rotation steps, each row followed by its count of steps
The counts run from 0 to 541.
[ 10  10 -10  -5   3   6  -3  -7   6   7   6  17 -17  32  -8 -13   3 -17
  -4   3 -16   3 -14  12 -10 -26  32   0  10 -17   2   3  12  -4  -8 -12
  31 -26 -29   6 -28  -2  10]	20
[ 20 -11   4   2 -26  -8 -14  13  24   7   2   7   0   1 -14 -10   5  10
  -1  17  12  24  -3  -5  -7   5  -7   8   5  23  11 -14   1  18  19 -25
 -29 -36   0   8 -18  33   3]	1
[ 19   7  -9   3 -30 -20  10  -5 -11  -6  26  15   1  11  -5  -1  -4   5
  12 -11 -26   2 -25  17  10  23   6 -15 -14  -5  24   6  27  -7 -21  12
  22  21 -33  -2 -14 -23  -8]	530
[ 16  -7 -24 -38 -14 -21  10   2  -5   6 -34   7   3   2  10   7   5 -11
 -18  -7  -6 -24  -7  11 -13  15   3  -9 -16  15 -15 -22 -13   9   2 -13
 -16 -18  22 -23   0  23  16]	255
[ 11  -6 -30 -21  17 -29  -4  -4  -6  -4   8  25  -4   9  -2 -23  14   5
 -11 -10 -20  16  19   4  10   4   6 -20 -14   9 -12 -27  -9  14   6   3
  -8 -23   1 -24 -19 -23  19]	424
[ 22 -10   5  -6 -26 -31   6   0 -24   9  16  17  -4  -9 -34   7 -18  21
   2 -11 -26   0 -28  23 -13   0  -8   6  16  -1   3  -7  17  -6   6  35
  -8  -1  -8  -1  -6  -4   8]	381
[ -2  21  -9 -24   7 -12   4 -13  -2 -14   0  23   7  40  13  -5  -8   4
  -9 -25 -28 -14  -5  19  -1   3  17 -36  -2 -12 -14  -5 -16 -12  -6   5
  11 -23 -19  -6 -19 -16   8]	535
[ 30 -15  -9 -26 -22   8 -25   4  14  -7  33  12  11  16  -2  11  -8  -1
  -8  14   7   5 -35  25   6  -1   2  -7  -1   5  15   1  -3 -16 -21  21
   3  16   2 -29  -8  -2  -9]	326
[  9   6 -17 -11 -26  -4 -26  17  -3  -8   2  -4  32 -12  -2   5  47  -7
  13  -4   6  -4  -7  11   0  10  -1  -5 -13  19  -8   3  -7  -5  -8 -24
  15 -17 -19  -5 -27  18  20]	393
[  1   3 -10 -21 -23 -25  19  15  -8   2 -19  -4  17  35  -9   0 -12 -16
  14   0 -16 -24   2  14  -4  28 -30  -3   5  -2   4  14  17  10   1  -7
   5  -2 -25 -19 -29  -2  -4]	532
[ 26  -8 -22 -52 -10  14 -21   5   7  -5   0  -2   8  -6  12   8 -17  10
 -16   4  -2  12 -30  -1   0  14  -5 -23  -5   6  -1  -8  10   3  -7   3
 -26 -13  12   4  -1  21  15]	514
[ 14 -14 -16   4 -26  -2  11   2  28  -1  -5   2   7   2 -27   0 -17 -29
   9  11 -17  -6 -14   5   1   9  10 -15 -21  18 -15 -30   1 -13  14 -31
 -14 -16   9  13 -25  15 -13]	399
[ 15  -3   4 -29 -16  -5   3   5  15  -4  -7   5   4  -1 -12  15  26   8
 -14   4   7 -28   2   4  -8 -35   0   2   3  21 -19 -18 -26   7  23 -14
  -3 -29  26   6 -13  30  14]	316
[ -5   2   4   6 -15 -31   8   2   3  -4  -5   1  34  13 -40   1   3 -15
  14  -3 -10 -28   9  23 -10   6 -32  -5   7   6 -13 -30   6  -7   4  -1
  -2  -5 -19 -21 -14   4  -3]	272
[ 17  -6   1  15 -16 -20  14  -2  17  23   0 -10  -9  28 -30   4 -18 -32
  -1  24 -22 -26 -13  12  -7   3 -30  14  10   1   6  -6  29   3  15   1
   6   5 -21   1   5  -4   2]	212
[ 19  16   9 -14 -27 -14  -4   4 -12 -20   6  10  28   6  -7   3  20  -9
  10  -1   5 -17 -23  19   4 -12  -3   2  -3   2   0  -2  12  -1 -21  17
  32  22 -26  30 -16  10   0]	243
[  9  22  11  35 -25 -25 -14   5  -6  -7  28   3  -5  12 -12  -8   9 -15
   9  12 -23  -2   0  12   6  -8 -15   7  -3   4  20   9  -7   1   8 -19
  28   9 -24  -5 -23 -22 -11]	301
[ 10  13 -11 -22  -8   4 -10  22 -16   9   9 -26 -11   6   4  -3  13 -20
 -15  30  -5 -28  -9  -2  18  -8  -3 -14 -13  12   8   6   1   5  28 -31
   2 -22   6  19 -26  10  28]	284
[ 30  -2 -14 -20 -33   1 -15  10   9  -1  21   9   3  35   8  -2  -8  -1
   8  19  -6   9 -35  15   9  15   9  11  10  -2  14   8  -8 -24 -16  23
  14  21   1 -15 -12   4   4]	99
[ 19  17  20   0 -15 -26 -12  -3  24 -18  -6  21  26  10 -13  32  -4 -15
   1   5 -10 -20   6  -5  -8  -6 -21  17  10   8  -2  -2 -25  24  21   3
   6 -14   9   3  -4   9 -26]	466
[ 23  17 -18 -29 -34  -6 -22   9  -1   4  10   2   2   0  26  -2  16  27
  -6 -14  -2  21 -14  -1   6  16  21  -7 -13  14  17  21  -6   7 -15  -8
  -3 -14  -5   8 -20  19  26]	226
[ 17  -9 -22   2 -27 -11   4  -2  13  -9   1 -10  26  -3   9  -4 -18   3
   7 -15 -29 -11 -18  21  -8  23   6   0 -10  18 -12 -31 -27 -21   3   2
 -22 -16  27   4  -5   3  10]	459
[ 29 -14   0  -2 -31 -11  -8  24  -7  -1   7  -2   4 -16 -15  17  -5  -8
  -2  24   0   7 -29  15  -2   9 -16  29   9   5   2   1  14  13  13   6
  -9  -5  12  21  -3  24  10]	321
[ 33  -7  20  13 -40 -27   1   7 -18  -5   6  -7  -6  -2   8  -3   3  10
  -1  16   9   4  -8   5  -9  -9 -20  23  -9  22  17 -10 -14  28  13 -25
 -16 -17  15   4 -11   8 -16]	261
[ 34 -14  -1 -14 -33  -8  -6   8 -16 -17   7   2  -8 -11   0 -12  -4  -7
  -7   0 -19  14 -34  18   1 -19   2  39   7  -3 -12  -8   4   6  13  13
  -2  -4   4  37  -1  17  13]	320
[ 17  33   6 -25  -2 -28 -14 -14   3  16   8  18  -8  16  12  10   7  -5
 -15 -21 -11  15   0  -1  -6   4  -1  11  15  -4  19  17  13  25  -9  14
  21  -4 -31   0  11  -3  21]	186
[ 33  -8  -5   2   3 -29 -10 -17   7  -5  13  27  10   8  -3  -7   9  -1
  -6  -6 -19  23  -5   0 -13 -21  10  33  14   6   5  -4  -7  19   0  11
  27  -8  -7 -27   6 -25 -12]	297
[ 26 -13  -9 -10 -23  -8  24 -20   9 -12  -8   2   8  20  27 -13  -9  19
   1 -14  -6  -8 -14  18  -5  23  -3 -22 -25   8  -4 -28  11  13 -21   5
 -16 -10  -8  20  -6 -21   6]	143
[ 18 -23   3 -17  -9  -5  10  -5   3  -8   1  23   7  21 -11   2 -15  34
  -3 -11  -1   0 -16  17 -14 -12  -3  -4  20   6 -16 -27  -6   3   5  30
 -29 -30   9   6  -6  16   3]	348
[ 17   3  -2 -24 -17 -11 -11  -4  32  -9  24 -26  15   2  -8   1 -14 -25
  -2  16 -18 -19   3 -15  13   9 -30   5  -9  24  10 -11 -15  -6  22   2
 -11  21   8  -4   1   4   1]	7
[  4  26   4 -10 -17 -18  -9   3  19 -13 -15  23 -18  23   0   8  28  -5
  -6  17  -4  -3  13  -2   6  -2 -17 -22 -10   6 -11 -10  15  23  10 -28
  17   1 -17   8  14  25 -28]	278
[ 11  -5  11   5 -20 -10 -13   0   0  -7  -3   7  20   8 -11  29 -13  21
  -5   0  -5 -23 -11  29 -20 -15 -28 -10  16   3 -11 -22 -20  -3  13  14
 -30 -33  14   0  -2  30   0]	349
[ 19  24   9  18  14 -11 -27 -11  -9 -24  20   2  17  12   9  18  10 -20
  -7  14 -27 -23 -10  17   7 -15 -13  -7  -6  -9  10  -6   0  10  -2   9
  31   5 -11   9   5 -23   3]	14
[ 12  11 -16  -7  -8 -14  -4 -11  14 -31   2   7   6   9  26 -16  22  22
  -6 -24 -40  23   4   6  -1   1   6  -5 -14   2 -16   6   1  14   0 -20
  25 -18 -20   6  -4  -7  -2]	109
[ -1  40  -3  24  14 -36 -44  -7  -7  -7  -2  22   5  14   2  -1  15 -24
  -4   2 -11  23   7  13   6  10 -14   3  -6  -6   7 -20  -5   9  -3  -7
   2 -27 -22   1   5   4  16]	390
[ 31  -4 -14   2  -6   3 -10 -16  15 -12   6  10   2 -16  -5 -17 -15  -8
  -3 -12 -36  30 -25   0  -5 -10  32   6 -18   5   1 -11   8  10  -7 -31
  10 -22  -9  15 -12   7  -3]	170
[ 20 -25 -13   6  -9  -1 -14   2  19  20   4  -6  -3  13  -9   9 -25  -9
 -13  31  -2   1 -19  11 -19  -1 -18   2   0  12   5 -21   7   9  12 -13
 -37 -36  20 -21  -3  17   2]	289
[ 17  16  13  18 -16  -5 -13   0  -6 -27  26  14  14   3 -22  16  15   6
  10  -6 -16  -3 -20  24   1 -27  -2   4  11  -4   0  16   9  -1   0  19
  30  -6 -20  35 -20  -5   5]	469
[ 13   0 -11 -10 -10 -31   5  -4 -23 -16 -10  39 -24  32  13 -11  10  10
 -13  -4  -6  22 -15  37  -8   1   5  -4   1 -17 -12 -16  15  15 -15  -4
   4 -16 -20   8  -4   3   1]	220
[ -4   3  -7  -3 -35  -3   3   4  13  -3  -9  12   2  32  11  12  22  45
   2   1  -4 -10  -4  27 -14   7 -11 -40 -11   4 -15 -10   7  -3  -6 -21
 -11 -21 -10  -4  -7  16  -5]	537
[ 13  26  21 -12  -4 -37 -15  -4 -16  14  13 -12  -5  20  11  -1  13   4
 -22  -8  -8 -11   9   0 -12 -18 -21  14   9  -8  21  12   4  24   2   2
  20  -7 -30  -4   0  -1  13]	185
